In the rows, zero is written as 128.
Each named turn below is shown by a few rows before and after it. Which turns, in which order, take the first row of each later pair to the second? The first pair is answered.
turn zudi:
[137 125 130 153 197 121 122 126 106 149 148 157 132 106 125 115  84 150
 108 129] |-> [137 136 122 149 191 120 118 125 108 159 134 168 136  93 124 120  89 154
 120 124]
[124 147 121  99 139 141 131 116 152 134 127 159  94 118 135 118 117 128
 102 104] |-> [138 125 147 108 163 130 147 128 125 125 162 130  98 144 141 123 119 129
  97 127]
[157 131 125 131 143 120 144 138 132 138 138 119 115 141 134 130 156 136
 121 141] |-> [152 145 112 126 131 122 136 133 142 147 118 135 117 124 131 132 159 138
 131 132]
[170 104 153 163 150 141 134 107 139 170 110 146 113 131 130 158 129 164
 119 130] |-> [162 109 145 160 141 147 127 101 155 169  99 157 108 124 128 152 124 162
 113 118]
turn kimib:
[156 120 181 148 118 101 151 175  97 119 159  98 145 133 136 171 160 114
 164 173] |-> [115 140 141 140  41 119 134 160 146 105 116 134 132 109 119 158 169  96
 181 144]
[113 125 127 145 126 120 121 143 109 134  96 143 171  90 110 153 132 140
 187 144] |-> [ 79 117 119 150 105 139  95 120 146 103  97 146 152  95 101 124 104 131
 148 120]
[130 146 121  92 147 113 126 126 161 139  87 133  93 119 133 148 106 121
 106 119] |-> [136 139 131  96 165 111 127 126 152 137  99 122  94 126 136 148  98 124
  94 124]
[119 145 135 127 146 126 104 110 137 153 101 161 133  92 126 131 116 143
 128  98] |-> [120 136 143 130 161 127 101 106 136 146 113 153 132 102 127 124 103 146
 110  96]
turn dagez:
[147 142 110 139 154 114 124 116 135 126  96 171 124  83 125 113 105 123
 101 112] |-> [120 134 106 144 100 116 127 114 146 100  95 169 116  91 113 110 117 105
 122 114]
[151 190  95  96 140 129 155 138 138 197  91 163 126  90 139 145 156 140
 145 117] |-> [119 184  90 101  75 132 157 137 152 164  90 160 115 100 125 140 170 118
 169 117]
[133 125  99 101 147 130 137 114 127 127 144 136 125 157 114 127 148 117
 103 126] |-> [121 118 100 104 127 128 137 116 128 114 145 132 124 162 109 126 154 110
 113 128]
Now pairs of rows:
Between the rows of a pair lie two turns.
[132 125 109  99 160 147 100 116 169 137 107 150  94 107 133  85 117 116
  73 113] |-> [174 129 137 107 188 111 123 150 100 173 111 137 135  96 145 135 155 133
 143 155]	zudi, zudi
[141 125 135 116 130 145 125 143 155 122 157 138 133 156 128 114 130 108
  97  87] |-> [154 134 132 107 134 143 140 150 150 140 156 141 133 154 132 121 143 109
 105  93]	kimib, dagez
[142 109 133 100 149 145 165 150 141  86 147  80 150 147 121 120 151  96
  92 159] |-> [115 141  98  93  89 150 136 137 169  93  87 125 157 100 110 125 162  92
 133 133]	zudi, kimib
[116 108 115 113 123 153 133 105 146  92 146 130  83 148 120 108 107 119
  92 121] |-> [163 141 117 105 150 124 149 132  96 156 114 149 124 107 133 158 146 141
 164 142]	kimib, zudi
[108 141 109 121  88 126 120 122 134 125 106 142 130 115 125 130 136 123
 153 113] |-> [136 136 135 129 144 112 117 131  95 141 117 127 152 111 138 146 129 145
 154 127]	dagez, dagez
[120 120 134 138 114 145 101  99 139 114 124 134 120 131 143 103 120 111
 101 123] |-> [151 134 142 136 140 126 111 116 103 154 113 141 145 110 155 132 138 128
 139 139]	kimib, zudi
[129 172  99 141 138 141 149 168 143 125  86 156  92 159 138  76 161 113
  72 172] |-> [135 174 103 142 129 131 162 180 126 131  86 153  99 162 138  89 179 110
 100 186]	zudi, kimib
[130 113 167 143 141 118 115 128 144 141 130 109 106 158 103  74 132 132
 139 119] |-> [133 130 153 135 117 112 123 136 143 157 109 124 113 143 101  86 156 128
 174 123]	kimib, kimib
[161 111 149 144 178 121 114 118 112 150 119 131 127 114 132 138 106 138
 104 108] |-> [156 100 148 140 169 128 135 121 123 133 143 116 105 143 128 122 109 123
  85 115]	dagez, zudi
[140 143 127  89 151 150 152 142 159 111  98 144 109 133 131 120 132 108
 121 118] |-> [136 129 139  95 143 147 161 147 152  95 118 126 106 152 131 119 135 100
 123 129]	zudi, dagez
[113 115 134 137  87 123 146 148 104  97 131 109 109 157  80 166 145 113
 132 169] |-> [ 90 117 123 140  78 138 116 128 132  83 117 123 102 147  75 148 121 112
 106 143]	zudi, kimib
[137 104 166 117 134 107 114 114 114 101 148  72 157 157 147 122 105  96
 108 122] |-> [124 138 130 102  64 107 119 117 135 120  98 110 158 123 137 136 144  84
 169 114]	kimib, kimib
[121 138 136 148 120 120 145 107 104 112 110 127 139 136 150 115 115 105
 114 151] |-> [128 145 129 142 131 124 146 103 111 122 105 134 136 133 153 112 108 110
 101 145]	dagez, dagez
[181 161 110  99 172 156 155 131 154 156 134 140 123 113 142 132  99 146
  85 123] |-> [187 161 117 100 178 149 160 136 141 162 135 137 130 112 146 140 104 148
  96 131]	zudi, zudi
[134 100 161 122 120 108 169 159  81 120 176  88 132 185 138 125 153 110
 142 192] |-> [167 173 108  87 156 118 146 148 109 209  89 166 149 103 147 138 151 143
 146 149]	dagez, zudi
[165 139 106 128 154 147 179 159 131 119 176 117  95 188 114 100 120 100
  65 126] |-> [165 194  67 112 116 143 159 158 141 167  94 179 121 114 111 129 146 113
 134 105]	zudi, zudi
[134 118 144 140 132 128 123 136 122 123 144 123 147 145 130 119 125 134
 146 144] |-> [137 135 130 134 130 131 116 132 130 141 120 142 153 122 131 124 127 140
 154 133]	zudi, dagez
[124 136 118 143 110 130 125 120 120 122 112 134 135 118 122 130 127 133
 161 122] |-> [130 117 134 147 142 132 131 119 116 111 141 110 127 144 127 119 110 135
 124 129]	zudi, kimib
[ 93 107 150 147 108 122 100 101 122  79 152  99 131 141 109 131 130 107
 147 118] |-> [115 119 150 141 109 108 118 118  98 106 143 105 143 131 113 154 157 112
 186 135]	kimib, kimib
[162 129 150 116 183 122 174 149 122 161 158 123 113 171 136 121  89 146
  92 132] |-> [131 172 102 103 104 132 147 136 161 176  81 184 119 112 122 129 109 141
 144  98]	zudi, kimib
[158 144 139 129 168 125 116 131 119 151 139 132 138 112 135 123  95 146
 110  96] |-> [160 159 128 124 151 124 122 136 119 164 121 145 142  99 132 133 111 145
 134  95]	zudi, kimib
[142 122 155 144 153 110 101 135  80 133 129 118 168 109 139 160 119 144
 167 146] |-> [104 112 133 140 132 145  81 104 146  93 138 123 125 131 127 108  77 127
  89 110]	zudi, zudi
[132 106 149 145 136 123 121 137 113 114 144 107 140 142 130 124 124 126
 126 130] |-> [122 133 120 132  99 130 117 133 140 129 107 139 137 115 123 126 136 120
 147 113]	kimib, zudi
[127 118 136  95 120 132 108 113 103 135 137 152 154 120 114 117 115 142
 145 145] |-> [122 108 141  97 123 136 109 110 109 124 150 143 145 134 113 106 107 138
 126 146]	zudi, zudi
[139 152 116 142  43 105 195 191  94 119 131  95 167 141 105 164 187  94
 215 183] |-> [ 93  91 145 169  91 143 141 144 139  36 190  54 129 194 102  89  83  93
  65 144]	kimib, kimib
[146 116 169 155 171 118 128 144  56 146 139 105 164 119 124 124  97 150
 145 173] |-> [ 96 131 121 142 125 161  93 105 146 119 106 142 124 108 107  72  59 134
  80 115]	zudi, zudi
[105 122 130 167 132 119 114 149 130 123 134 131 153  93 123 140 115 123
 180 107] |-> [108 118 137 169 157 123 104 143 132 124 140 128 151  94 126 134  98 130
 156 103]	kimib, dagez
[138 125 125 138 117 132 117 130 114 139 115 156 128  97 151 121 147 126
 149  98] |-> [141  98 148 147 138 131 131 133 103 116 156 123 116 133 153 109 136 120
 120 112]	zudi, zudi
[140 136 137 129 171 119  78  78 163 158 107 157 114 106 121 115  83 151
  92 126] |-> [126 125 129 123 146 132  96  77 186 134 124 147  87 134 113  96  87 130
  74 128]	zudi, dagez
[151 171 123  92 188 153 147 128 161 185 115 177 142 118 138 121 113 131
  93 135] |-> [161 171 126  89 189 148 166 140 149 190 122 170 141 128 140 129 128 128
 106 148]	zudi, kimib
[132 129 122 117 143 147 148 123 137 123 146 120 116 154 134 119 122 110
  92 127] |-> [143 141 114 108 136 143 163 132 135 141 136 128 118 147 133 130 142 109
 113 134]	kimib, dagez
[147 154 108 117 163 135 126 138 133 168 110 142 135 121 142 145 119 132
 104 129] |-> [149 151 107 114 165 137 132 138 132 165 116 138 129 128 142 144 120 130
  99 131]	zudi, kimib
[112 104 143 147  93 135 135 118 136  87 154 113 111 153 119 103 129 111
 109 133] |-> [122 139 124 138  75 123 128 127 123 128 103 150 140 102 120 135 157 123
 171 129]	zudi, zudi
[116 112 148 130 115 127 135 130  99 151 145 133 115 117 163 154 118 134
 102 120] |-> [108 120 137 126 105 133 126 124 115 150 133 145 111 108 160 148 114 133
 100 109]	zudi, zudi
[156 132 142 132 175 117 162 146 100 147 150 106 126 135 135 137 139 119
 128 148] |-> [113 156 102 124 127 142 118 115 161 135  98 152 112  98 121 113 116 114
 110  98]	zudi, kimib
[139 166  81 112 116 113 159 142 164 128 113 139 114 157 128 118 155 106
 116 125] |-> [137 142 106 127 119 103 168 150 141 104 143 110 117 182 130 120 156 101
 122 145]	zudi, dagez
[140 143 108 131  68 106 104 120 146 125  97 160 138  72 136 141 153 128
 185 100] |-> [153  81 165 151 121  97 137 132 109  80 193  82 123 153 144 125 135 119
 132 141]	zudi, zudi
[126  94  82 152 120 127  87 136 169  85 120 122  84 134  98  83  98 119
 102 101] |-> [189 117  94 143 152  89 137 181 100 150 117 118 121 119 114 140 157 135
 184 148]	kimib, kimib
[109  90 141 138 130 128 122 132 124  89 168 100 135 156 119 115 105 127
 106 135] |-> [124 143 103 116  99 121 123 141 127 144 102 152 156  98 117 148 145 136
 174 126]	kimib, zudi
[140 115 120  95 146 149 129 117 143 163 102 165 162  73 133 106  77 132
  88 132] |-> [117  68 148 113 113 145 154 126 134 104 162 114 141 136 124  93  83 103
  83 161]	dagez, zudi
[168 132 109 102 127 130 113 116 139 167  79 165 148  99 128 143 146 152
 108 102] |-> [133 101 131 124  60 114 113 123 117 119  95 141 156 117 115 153 170 131
 163 124]	dagez, dagez
[111 104  91 128  42 137 158 107 149  85 161 106 102 165 114 113 126  81
 104 119] |-> [142 136  89 124  41 109 164 130 102 139 120 131 144 116 122 163 169  98
 193 136]	zudi, zudi
[124 123 135 114 130  86  95 100  73 151 115 126 143  76 114 111 130 129
 163 116] |-> [117 129 120 106 139 101  85  87 102 150 107 137 130  74 112  92 111 128
 127  96]	dagez, kimib
[162 176  97 109 154 149 133 113 183 154 116 145 122 143 126 131  88 127
  57  89] |-> [201 175 125 117 181 117 156 145 118 184 124 130 159 136 138 176 122 143
 119 128]	zudi, zudi
[121 105 158 141 129 125 128 125 101  97 158  98 131 148 122 127 112 132
 125 139] |-> [105 141 119 126  92 137 105 110 137 117  99 146 132 105 114 126 116 131
 141 108]	zudi, zudi
